A single turn carries every row of the set below to another of its rows. Some are shown first; where does it send the rows asked next?
risi: [  4   9  11   5  -6   3  -9 -15  -7   3   3   2   4 -11   3  -5   1   7
   0   4  -9  11   8  -9   3  -1  15  -3 -11  11   0 -12   3]
fode: [  3  19  17   6  -3  14   7  -9 -15   1  -4   3  16   5  18   3  -1 -10
  -3   1   2   7   4  -6   2   5  -4  -2 -14   1  -1   2   0]
Vedok: [ -6   4   3  -6 -11  12   1   0   4  -5   2  -1   8   1  -3  10   2 -11
  -4  -8   2 -16  22  -4  -9  -6  -1  -2  15  -1 -12  -7   7]
vafi: [  7   9   6  17  -6  11  -6   1   1   0  -2  -8  -1  -1 -11  -2  -1  -5
  -6  -5   4 -17   0 -15   0  -3 -10   5   6  -3  10   6 -13]
fira: [-12  -2  -7  -6  -4  10   2   0 -14   4   8  -3  -9 -10   9   8   6   0
  -4   0   3  -4  18  -1  -2  -9   5  12   6  -2  12   6  -2]
Nibig: [ 11  12  10  12  -9   3  -4   2  -8   3 -11  -6  -3   2  -8   2  -1 -13
  -3 -13   5 -13  -5 -16   7   1  -8   1  -8  -1   4   0 -10]
par: [-11   1  10  -8  -9   5 -14   6   3   5  -5   8  -5  -1   5  11  14  -3
  -1  12   5 -12  11   5  -3  -4   3   6  -8  -5  -7  -5 -10]
Fada: [ -4   1  13   7  -1   5 -11   7  -1   9  -4  15 -10   6   0   8  12  -7
  -1  14   1  -2  13  11  -1   1   2   4  -5  -7   5  -9  11]
rek: [ 17   5  11  10  -6   0  -1   5  -2   3   3 -10  -9   2  -4  -3   3  -7
  -3  -1   5 -17  -1  -9   2  -5  -1   9   0   3   5  -2 -14]
zigez: [ -4   7   0   1   1  22  10  -1  12  -6  11  -7   1   1  -6   7  -8 -12
  -8  -2  -1  -7  12  -1  -8   2  -7 -12   6   0  -9  -1  10]
suvu: [-18   2  -7  -1   3  10  -1  -3  -5  17  10   1  -6  -9   1  11  -7   8
  -9   4  -3 -10   7  -5  -8  -7  -3   4  -3   5   6  13   5]
Lozit: [ -3   0   2   3   4   6  -5   5  -4  10   6  11  -6  -1   7  13   2   3
 -11  12   0   1   7   2  -9  -2  -5   0  -5   2  24   6  18]
rar: [  1   8  13   3  -2  32   2 -10   5  -9   0   0   8   8  -4   1  -5  -6
 -11  -3  -4   1  13  -7 -11   3   1  -6   1  -3   1   0   5]
Lep: [  2   8   3  -1 -11  14   0  -4  11  -1 -11  -1 -10   0  -5   2  -2  -9
 -11  -9   8 -10  18  -8  -6  13   5  -9   2   6  -9   6  14]
buf: [ -3  18   5  12  -3   5  12  -5  -4   6   7   0  13   0  17   8   1  -9
   5   2   3  -2  -7   2   5  14 -10   3  -6   1  -6   2   5]
Lusuk: [-1 -1 19 -2  4 12 -2 -9  2  7 -7  4  3 16  5 -7  4  4  1  5  2 -2  3  6
 -6  0 14  8 -5 -2 -3 -2 -5]
zerab: [  5   4   7  13  -2  -1   1   4  -1   0  -3  -5  -1  -4 -11  -4  -3 -10
 -12  -6   9  -7   0 -18   6 -10 -13  -7  -5   3   7   4 -11]
kika: [ -7   1  -6  -6  -6   2   4  -4  -6  -9   3   3   1 -12  -2   1   6  -4
 -16 -13   0  13   0   5  10   5  -2  -5  -5  -8  20   1   3]
tofil: [  8   0   0   9 -10   5  -2   7   2   4   2  -6 -10  -6  -6  -5   1  -8
  -7   0  -2 -11  -6 -18   0  -4  -4  -2  -5   7  13   3 -16]
Tozad: [  1  15   0   1  -7  -4  -2  -4 -10  13   6   1 -10 -10  13   3   1   6
 -18   6   8 -13  16  -3  -4  -3   3   0   2   8   5  17   4]
fimo: [  8   1   6  18 -10  -4   3   1  -3   6   1  -3  -2  -9  -8  -8   3  -8
  -3  -7   2  -7  -5 -17  10  -4  -4   8  -7   8   6  -3  -6]
Fami: [  8   6   9   0  -6  -5  -9  -2  10  -9  11   1   9 -18   3   8   7   9
  -8   6   7   6   0  -1   7   3  -2  -1 -12   6   7  -8   9]
sovu: [  1   4   3  -4  -4   2  -7   0  -3  -9   6  -6  -9 -20   7   7  10   2
   1   8   8  11  13  -1  12   2   5   2 -13   3   9  -8   0]
Vaga: [ -4   0   2  -5   1  15  -2  -8  -8  12   4  -1  -1  -1  10   1  -7   8
  -7   7  -6   1   8 -12 -15  -9   9  -2  -4  12   9   9  -2]
Sobof: [ -6  12   4  10  -1  -2   0   2  -7  10  -7   9  11   8  17   9   5 -17
  10   6   2  -1   7  -1  -1   6  -7 -10   8   3   0  -2  13]
Gez: [10  6  7  8  2 -6 -9 -1  3  3  2  4  1 -5  6  9  2  2  1  6  0 11  2  0
  1  8  1 -9 -4 10 14 -9 25]
zoviz: [ -3  11   1   9 -15  -1   9  -5   5   1   3  14   3  -5   2 -14  10  -8
 -24  -4   4   0   0   8   6  13  -2  -6   1  -3   5  11   3]
rava: [-12   1   1  -6  -5  10  -8  -1   2  -1 -12  -3  -5   1   5   3  12  -6
  13   1   7  -4  11   6   3   6   7   5   6 -10  -3  -3 -11]
Zel: [ -1   3   0 -11  -8  -7   4  -1   1  -6   1   6  16  -2   3   3   1  -6
 -19 -16  -1   1  -9   5   1   3  -7 -14   0  -1  11   0   5]
Givu: [  6  16   8   4   0  -6 -11  -8  -3   2  11  -4  -6 -15   1   9  -1   9
   1   6  -1   1   6   2   8   2   4  -2 -13   8  -5 -12   9]
dupu: [ -7   8   3   8  -3  16  -4   5  -1   2   1   7  -4   3   0  13   2 -17
  -2   7  -4  -4  24  -3  -9  -3  -5 -11  11   0   2  -7  17]
vove: [ 11  21   3   6 -18   0  -9  -5   4  -3   4   2 -12 -18   6  -1   9  -1
 -15   5   0   0  11  -3   6  14   6 -12  -8   8   2   0   6]
gula: [ -6  -1   0  -5 -13   7  -4   3  -9   7  11   7  -2 -14   6  15   5   6
 -16   1  -2  -8   9  -3  -7  -5   0  13 -10   3  15   4   7]
Nutik: [ -9   6   4   5  -7  -2 -11  -7   6  13 -12   9  -8  -1  -3  -7   9   6
  -7   2  11 -13  11   4   0   7   9   4   4  -3  -5  11   0]
gito: [ -8  11   8   2   0   6   1 -11 -10   0   3  12  13  -2   1 -10   0  -3
 -20   0  -6  10   4   0   3 -10  -1 -15  -5  -2   8   1  -7]
Fos: [-11   0   8  -2  -1   5  -3  -1   6  11  -8   4  -8   8  -2   4   4  -4
   6   3   2  -9   0  10   2   7   8   5 -10  -5 -15  -6  -1]
voled: [ -2   6  -3  -9  -2  15   7  -4   0 -13  -3 -13   2   1   1  10  -3 -12
   0 -16   6  -1  16  -2  -2   4  -1  -8  14  -4   2  -1   6]
Mup: [ -5   5  -2   3   3  -6  -4  -1   3   4  -2  12   8   5   1   1   1  -8
  -7  -3  -5   7  -1   5  -2   3  -6 -23  12   1  14  -2  15]
kones: [-10  14  -4  -2  -3   1  -2  -5  -1   1  10   7   2  -7  -4   0  -2  -3
 -20  -4 -11   1  -8  11   2   3  -8 -18  -3  -7   9   2  -3]
selat: [ -7  12   2   2 -10   4   1  -2   4   0  -7   1  23  -1  16  11   4 -10
   9  -4   8  -5  -1 -10  -1  12 -11  -3   3   4  -5   3   2]
kenos: [  3  12   6   8  -3   4  16  -1   5   3  -3   1   4   0  17  -1   3 -10
  -9   3  21  -5   8  -5   0  12  -7  -5  -5   7  -5  17   8]
feze: [ -4   9   1   2   2   3   7  -5  -3  -7  -4  -6  16  -6  16   7   5  -5
   7  -6  17  10  -1  -2  11  11 -11   1  -1  -3   8   5   2]

kika goes to sovu
Lozit goes to Fada
fode goes to gito
Where do these go?
buf goes to kones
gula goes to par
fimo goes to tofil
Lep goes to kenos

A single turn carries every row of the set below to another of its rows. Some are shown first; where does it send the rows asked next?
sov: [-12  -9  -7  -7 -14   0   0  -6   1  10  -6  -7  10   5 -11  11   1  -5
   2  -8  -9   3  -6  -4  -1 -11   4   0]
pedi: [-11   7 -15   5  -2  -9  -9   4   1  -5   3   7  -9  -8  -2  -5   4  -7
 -14  -7   2  -3  -3  20  10  -2   3  -7]
tomo: [ -4  -3  -8  -5   5   5   6  -7   3   7  -7  -3   1  17 -12   5   1  -3
  14   0  -8   4   0   1  11 -15  -3  -6]
meri: [ -3  13  -9  -6   5  -5  -1  -3  17  -8   4   8 -11 -12  12   1  -6  -8
   4  -2  -4  -4  -2   5 -11  13 -12  -4]
kif: [ 11   3  -7 -20  -5   1   5  14  18 -11  12   4  -6  -8   4  -1  -2  -3
  -5  -8   2   5  -9  11   9  -4  -7   3]
bipu: [  2  -4   1   4  12   8   5  -5   1   5  -6   2   0   9 -10   4   5  -7
  15  -7 -11   4  11  -3   8 -10  -8  -4]
varo: [  6   5  -4 -16  -4  -8   3  11  23 -11   8   3 -11  -3   9  -2  -2 -10
  -5 -14  -4   0 -10   6   0   0  -9   5]
Reg: [ -1  -2  11   9  -4   0   0   1  -3  -3  -2  -4  11  -1 -17   6   1  -8
  12  -8  -6   4   2 -11   0  -1   1 -10]
lipu: [ -2  18   0   0  18  -3  -7  -4   8  -7   7   8  -7 -15   8  -5  -7  -2
   0   1   4  -3   0   8   0   5 -10  -5]
lefo: [  0  -6   5   5  10   4   1 -14   5   9  -5   1  10  -1  -8   2  -1   1
   3 -11 -12   3  12  -8   8  -5  -4   1]
detu: [ -7  -3   1   5  -4   4  -2   1  -1   4  -3  -1  13  -8 -15   6   0  -4
   7 -10 -14   0   1 -15  -4  -4  -3   2]
nota: [-10   3 -18  -5  -2   2  -5   8  12  -8   2   4 -10 -14  -6  -2   4  -7
 -19  -3   1  -1  -3  14   8   5   4  -8]
fes: [  5   3  -1 -16 -10  -4  -4  17  10  -7  12   0 -10  -1   7   4  -6  -6
  -4  -6   5   1 -20   6  -2  -3   4   5]
sizo: [  2  -8  12   2   9   3   2 -14  -2   1  -6  -2   5   4  -7   0   3  -6
   9 -10  -4   7  11  -4   9  -4  -1  -9]
Goka: [ -4  -3  -1 -12   4   2   7 -14   7  11  -7  -6  12   5  -4   2  -5   1
   8  -7  -5   9  -3  -2   9 -16  -5   1]
nopu: [ 12   6  -3 -10  -3  -5  -1  17   4  -9  11   6  -7  -3   6  -8  -2  -2
   0 -11   2   3 -12  11  13 -10  -3   7]
suk: [-13   7 -13  -1   5  -5  -4   8  19  -8  -3   1 -15  -9  -3  -7   0 -10
 -17  -7  -3  -5  -9   6   5   7   5  -5]
fovip: [ 14  -2  -9  -3   4   4   0   2  20   2   7   7 -10  -5  10   6  -9   6
  -9   3   1   2   2   7   8  14  10  -3]
Rab: [ -1  19  -9   4   3  -3  -4   2  -1  -1   6   8  -5 -16  10   1  -8  -2
  12   4   5   1  -7  10  -5   7  -5  -7]
boli: [ -4  -5   2 -12   1   0   4 -14  -3  -1  -7  -7   7  12  -7  -2   0  -2
  13  -2   0   6  -4  -3  11 -13   0  -8]
som: [ -7  -3  -7  -1  -9   2   4   2   1   6  -3  -3   4  14 -16  13   4  -8
  14  -3 -11   3  -2   0   0 -13  -4  -7]
nagu: [ -2  -3   0  12   2   7   4   6   1   6  -5  -1   2   6 -19  10   4  -8
  13  -7 -13   2   5  -8   2  -6  -1  -7]
sisan: [  7   2  -8  -2   5  -3   1   3  26   0   1   3 -14   2  10   0 -11   2
  -8   1  -2  -2  -7   0   4  15  11  -1]
vez: [  0  14 -12  -5   3   5  -2   2  11  -7   8   9  -5 -22   6   3  -6  -3
   4   5   0   0  -1   7  -7  13 -10  -8]
ves: [ -8  -7   0  -3 -15  -4  -1  -8  -4  -2  -2  -5   9  12 -14   9   2  -6
   8  -2  -5   2  -3  -3   1  -7   4 -10]
rine: [ 16  -3  -6   5  -1  -3  -4   3   6   6   6   8 -12   3  16   5  -8   4
  -3  -1   2   2  -1   9   7   9  14   1]
givaf: [ -6   2  -3   4   2  -4 -14  12   5 -11   7   7 -12 -12  -4  -3   4 -10
 -19  -9  -1  -7  -3   7   2   4   4   0]
tud: [  5   3  -5  -9   5  -5  -4  -8  15   5   6   2 -12   4  17   5 -11   2
  -7   5   8   2  -6  13   3   5   9  -4]

nota goes to vez
Reg goes to sizo
Where do these go?
Goka goes to sov
lipu goes to tud
meri goes to sisan
tomo goes to som
pedi goes to Rab

